Where one turn sends some rows of the set: a few examples, then the rows asked
K_539: [ 23  -8  -5  -4  10   8 -13 -10   0  -6  -8 -18  -4 -15  -5  -9 -17  -2
  -3 -19  12   2   5  -1   7  -1  14 -14 -14  -2  30   0  14   3   0   3
   2  -1  -5  -7 -14 -17 -11 -18  11  -9   4 -23 -12  -6   1   5  20  13]
K_769: [  0   5   9  -8  12   9  -1  -6  11 -18 -22   0  -2 -13  23   2   1   2
  -7   1  18   9 -13  -3  -5   6 -11   7  -1   9   3   2   0  -7 -11   5
  12  -1   5  -9  11  -8 -10   4  15   3  18  -4 -14   1  12   1   7  18]
K_815: [ 29  -7 -12  -6   9   9 -12 -10   1  -5  -3  -9  -1 -16   1 -12 -20  -4
  -6 -16  14   0   6   7   4   2  15 -14 -14   3  24   8   3   6   0  -1
   1   1   3   1 -20 -14  -6  -9   9 -12   2 -27 -11  -1   2  15  24  12]
K_653: [ 32 -11   2 -32  -3   3 -12   2   3  -9 -13 -17   0   2   5   8  -2  -6
 -12  -8   4  16  10 -16 -17 -10   6  -2   4  -8   6   2   9   7   4   1
   6  -4  -5  12 -18  -2 -19  -1   7 -10   2 -12 -13   5  -9 -10  19  20]
K_657: [ 22 -32   4 -19  14   7 -22 -11  -1  -4 -14  -3  -1  -1   9  -4 -20  -9
  -8  -1  14  -8   2  -6   8 -18 -10  -4  -1   5   6  -3  -2  -8   7  -9
  10  -7  11   4  -4  -8 -11   2  14 -20   2 -17 -17  -7  -3   1  22  14]
K_837: [ 22 -30  -8 -17   7  10 -29  -8  -1  -9 -16  -4   0   1  11  -4 -28  -7
 -10  -7   7  -5   8 -12  -1 -23 -11 -12  -6   9   7   0   5   2   9  -7
   8  -5   9  -9  -7 -15 -14   7  22 -14   3 -12 -15   0   0  -2  13  17]
K_582: [ 19   3  -3   0  13  -6   4  -4   1 -16   1   3   4 -10  -3  -4 -17   0
  -5   6 -11   5 -10   5  -4  -4 -15  20  -3   7  -8  -8   0  -1  -9   7
   6  -1   6  -2   4  -5 -16  -8   3   6  12 -16 -13   4  24   8  21  25]
K_971: [ 29  -7  -2 -20  -4   6  -4  -6   0  -8 -11   8 -10   3   0   5  -7   4
  -8 -12  -5   8  13 -13 -15  -9   0  -4  -6   9   5  -6  19  17  10  10
   8  -4   0  -6 -20 -15  -3  -7  14 -14   7  -7 -32  10   0 -12  13  15]
K_943: [ 22   1   6 -21  -9   9  -7  -9  -1 -10  -2   5  -9   0 -13  -4  -9  11
   4 -19  -5  -2  14 -13  -7 -10   1   0   1   7   6 -12   6   9   6  10
  13 -10  -3 -11 -15 -15  -5  -7  18  -7  -2   3 -32   3   2 -14  12  10]
K_154: [ 30  -5 -17  -3   1   7 -14  -6  -5  -8  -6 -19  -3  -8   2   0 -26  -4
  -4 -17   9  10  11   4  -1  -5   9 -17 -21   2  17   5  16  14   3   7
  -5   0   0   0 -17 -15  -6  -9   7  -6   3 -28 -11   2  -3  11  13  14]
K_892: [ 13 -11   3 -32 -12  13 -19  -5  -3  -3  -5 -11 -18   2   4 -13 -15   3
  22 -19  -2  -1  10  -1  10 -14 -11  -7  -4   4   2 -11   9  13   5   5
  17 -10  -2  -9  -2 -20  -4  -2   3  -4   0 -20  -5   1   8  -2  -2  11]
K_691: [ 21  -9   1 -33   0  -1 -10  -4   3  -6  -5 -14   2  -9   2   0  -2 -10
  -9 -11   3  12   7  -6 -14  -7  10  -1   4 -14   6  -2  -4   5   2   0
   6  -1  -1  16 -16  -1 -16  -4   4  -5  -6 -15 -11   2 -12   0  31  12]
K_747: [ 33  19   1 -14 -10  13 -12   1   3 -10  -5  -9   4   0   2 -12 -18   7
  13  -9  11   0  15   9   0  -9  -9 -18  -2  17   7   7  -6   0   4  -9
  13 -10  -3  13 -20 -14 -10   0   9  -4  10 -10 -22  -8  -4   8   9  20]
K_160: [  3   0   0 -20   5   9   6  -8  11 -10 -18  -4   3 -11  22  -9  -3  -1
  -3   3  -1  12 -16   8  -4   2 -14   8   2  11   9  -9   7   8 -14   1
  10   0  -7   0   0 -11  -9  -5  -2   8  20 -17  -9   6  30  -1  17  27]
K_455: [ 20 -18  -7 -31 -11   8 -22   5  -1  -5 -10 -11 -11   6  16 -10 -23  -3
   8 -15   2   4  17  -4   1 -16 -11 -14  -2   6  -1   0   7  17   5   2
  16  -4  -1  -1 -10 -21 -11   9   2  -8   3 -18  -2   9   6   2   2  17]
K_207: [ -6   7  -1  -6   7   6   1   0   9 -17   0  -2   1  -8  19  -1 -19   4
   7   7  -1   9  -4  -2  -3   8   4  12 -23  15  10   7  -4  -1  -9  10
  15  -1   0  -9   9 -20 -18  16  14  -5  14 -15  -9   3   5   9  22  17]
K_708: [ -1   3   0  -5   4   4   2   3   4 -16   0   0  11  -4  10  -5 -23   4
   2  12  -7   7  -9  -1   2  -2  -9   5  -5   8   4   1  -7   0 -14   3
  14 -10  -9   6  -7 -13 -23  10   0   3  15  -9  -1  -2  18   7  33  34]
K_24: [ 14 -27   3 -16  12   6 -30 -11  -3  -6 -15  -9  -1  -8   2  -5 -17  -6
  -1 -10   9 -11   2  -9   8 -22  -4  -8   4  -2   9  -4   5  -7   5  -7
  10  -7   7  -6   3 -10 -18  -6  15 -12  -2 -14 -13 -14  -3  -7  17  16]
K_918: [  4   3   9 -12  11   6   4  -7  17 -19 -15   1   3 -10  26   5   4   4
   0   3  13   8 -10  -1  -5   6 -11   5  -5  13   1   9   3   1  -7   5
  11   2   4  -3  19  -5 -15   5  14   3  13 -11 -16   0   8   3   9  21]
K_602: [ 32  13  -4  -2 -11   9 -17   1  -1 -15  -7 -15   0  -1   0   1 -22   5
   6 -10  10   8  19   0  -2 -19 -10 -19  -8  10   6   5   5   1  12  -4
   1  -9  -1  13 -15 -14 -13  -7   8   0  11 -10 -26  -7  -5   4   8  25]
K_593: [ 19 -14   6 -34 -10   9 -15  -1  -2   2  -7  -5 -16   8  13 -11 -13   2
  15 -10   3   1  12   5   5  -8 -17  -4  -7   9  -1  -6   4  16   3   4
  21  -6  -1  -3 -10 -19  -1   4  -4 -15   4 -23  -7   6   4   6   4  11]
K_712: [ 11  10  -1   1   9   1   2   2  -3 -14  -3   3  -1 -13  -1  -2 -13   2
  -8   3 -10   7 -12  10  -1  -7 -14  24  -8   3  -5  -8   1  -4 -10   8
   4   0   8  -6   1 -10 -14 -13   2   3  10 -12 -15   5  25   4  12  23]
K_874: [ -7   8   2  -1   4  10  -1   2   1 -16  -8   1   9  -9  10  -4 -23   0
  -1   7  -7   9  -8   4   2   0  -9   2   0   6   0   1  -9  -7 -12   4
  16  -4 -11   2  -9 -18 -24   9  -1   6  12  -5  -5  -4  19   3  27  29]
K_300: [ 15  16  -5 -11   9  -2   3   0   7 -18  -2 -13  -2 -14  12   1 -10  -6
   7  -1  -4  12  -4   4 -11   6  -9  18  -8  10 -11   5  -1  -7  -7  16
  13   4   7   2  20  -8 -18   1   5  -1   6 -20  -9   3   7  11  10  18]
K_950: [ 20   2   5 -21  -8   6  -3 -11  -3  -8  -1  14  -7   1  -4   2  -7   9
  -1 -14  -5   0  12  -2 -16  -6  -2  -3  -5  10  -2 -10   4  14   7   8
  13  -7   4  -7 -19 -14   2  -5  14  -8   0  -2 -35   6  -8  -5  19   6]
K_771: [ 10  15  -5 -11   8   4   3   3   1 -17  -9 -17  -2 -18  15   4 -10  -9
   1  -2  -8  13 -11   6  -8   0  -6  19  -3   8  -7   0   1 -11 -12  17
   9   4   9   9  16 -10 -16  -2   4  -4   4 -13  -9  -1   9   5   8  17]
K_197: [ 29  18   7 -13 -13  14 -12  -1   2 -10  -8 -18  -5  -2  -4  -9 -13  10
  18 -16   9   3  12  -4   6  -9  -6 -18  -2   8  13  -1   5  -3   4  -3
  13 -15  -9  10 -15 -19 -13 -10  10  -2   7  -7 -19 -12  -1   1   2  21]
K_337: [ -8  10  -3  -6   5  17  -2   1   7 -13  -4  -5  -1 -12  17   0 -17   1
   1   2  -4  13  -7   1  -2   8   5  15 -22  11  13   2  -8  -4  -9   8
  13   4  -3 -11   6 -22 -19  13   9   1  10 -17 -12   2  12   5  19  14]
K_781: [  8  -5   1 -15   7   3   9 -11  13 -13 -12   3   9  -7  20  -6  -4   2
  -2   3  -1   8 -14   8   2   2 -16   5  -3   8   6  -5   8  13 -11   4
   8   0  -6   1   2  -5 -12  -3  -1  10  17 -19  -8   5  27   3  20  29]
K_924: [ 22 -11   1 -34   2   2 -15   0   5  -9  -5 -21   0 -10  -2  -4  -5  -6
  -6 -19   0   8   9 -11 -10  -9  13   2   8 -13  15  -2   3   4  -2   5
  12  -1  -9   3 -11  -5 -21  -9   6  -8  -6 -13  -9  -3  -7 -13  26  14]

K_747 turns into K_657
K_781 turns into K_300
K_892 turns into K_924
Where do these go?
K_154 turns into K_455
K_712 turns into K_337

Where one turn sends some rows of the set: a few examples, then the rows asked
K_188: [  3   5   0 -24   1 -11  -7 -10  12 -11   2  -8   9]
K_656: [  9  16  11   5  -4  -2  12   1  -2  -8 -13   5   1]
K_776: [ -2   4  -2 -21  12  -7  -6  -2  12 -12  -2 -10   9]
K_674: [  6  30   9  -8  10   0  -9  14  -3 -22   0  -4  -4]
K_728: [  3   4   5  -9 -12 -12   4  16  11 -26 -14  11   3]
K_706: [ 14  25   9 -18  -1  -3  -4   2  -1 -39  -4  -7   3]
K_446: [-15   7  -6 -16  11  -7  -3   1  10 -11   0  -2   2]
K_714: [ 12  26   8 -14  -5 -10  -9   0  -4 -33  -5   3  -6]
K_394: [  1  12   7 -19   1  -4  -1   5  -3  -9  18   2  15]
K_14: [ 13   8  12   0  -3  -2  11   1  -4 -12 -22   5   1]
K_914: [  7  11   9   3  -2   4  18   4  -1 -16 -16   3   2]
K_683: [ 9 11 10 -4 -7 -4  3 21 12 -8  0  5  7]
K_623: [ 10   8   8   1  -2   0  14   2  -3 -17 -21   3   3]
K_172: [  6  16  -5   0  14   5   8  -3   7 -29   9  -1   1]
K_604: [-15  12  -5 -16   3 -13  -3  -5   9 -10   6   4  -4]
K_469: [  5  22  -2   4  11   1   1  -5   2 -17  13   8  -5]
K_966: [ 15   8  -4  -6  13   1   2 -10   6 -35  -3   2   4]
K_74: [  9   8  11  -5  -3 -13  -4  20   9  -6  -8   9   1]
K_958: [  7   3   9  -7  -7 -15  -8  16   6 -18 -16  14  -3]
K_422: [  6   7   7  -9 -12  -8  12  19  13 -22  -3   5  10]
K_352: [  4  30   9  -7   2  -9 -13   7  -6 -24  -3   5 -11]
K_554: [ -6  10   3 -21  -2  -3   9   3  -3 -23  15   4  15]
K_223: [ 20   9   0  -5   9  -5  -8 -16   3 -26  -3   7  -1]
K_588: [ 10  27   8 -13   9   4  -4  10   1 -30  -2  -9   6]
K_600: [ 14  12  14   2  -4  -2   8   1  -4  -7 -18   7   0]
K_64: [  2   6  10 -19   9  -8 -15   3  -8  -5   8   8   9]
K_308: [ -1   1   6 -24  10 -12 -13   1  -8 -18  -4  12   7]
K_56: [ -4  10  -3 -19  -5 -16  -5 -11   9 -10   6   0   0]
K_628: [ -6   1   2 -24   4 -11   0   0  -7 -31   0  12   8]
K_153: [ 14  17   0   2  10  -4  -9 -12   0 -15   7  13  -6]

K_554 turns into K_394
K_623 turns into K_914
Where do these go?
K_728 turns into K_422
K_776 turns into K_446
K_966 turns into K_172
K_352 turns into K_714

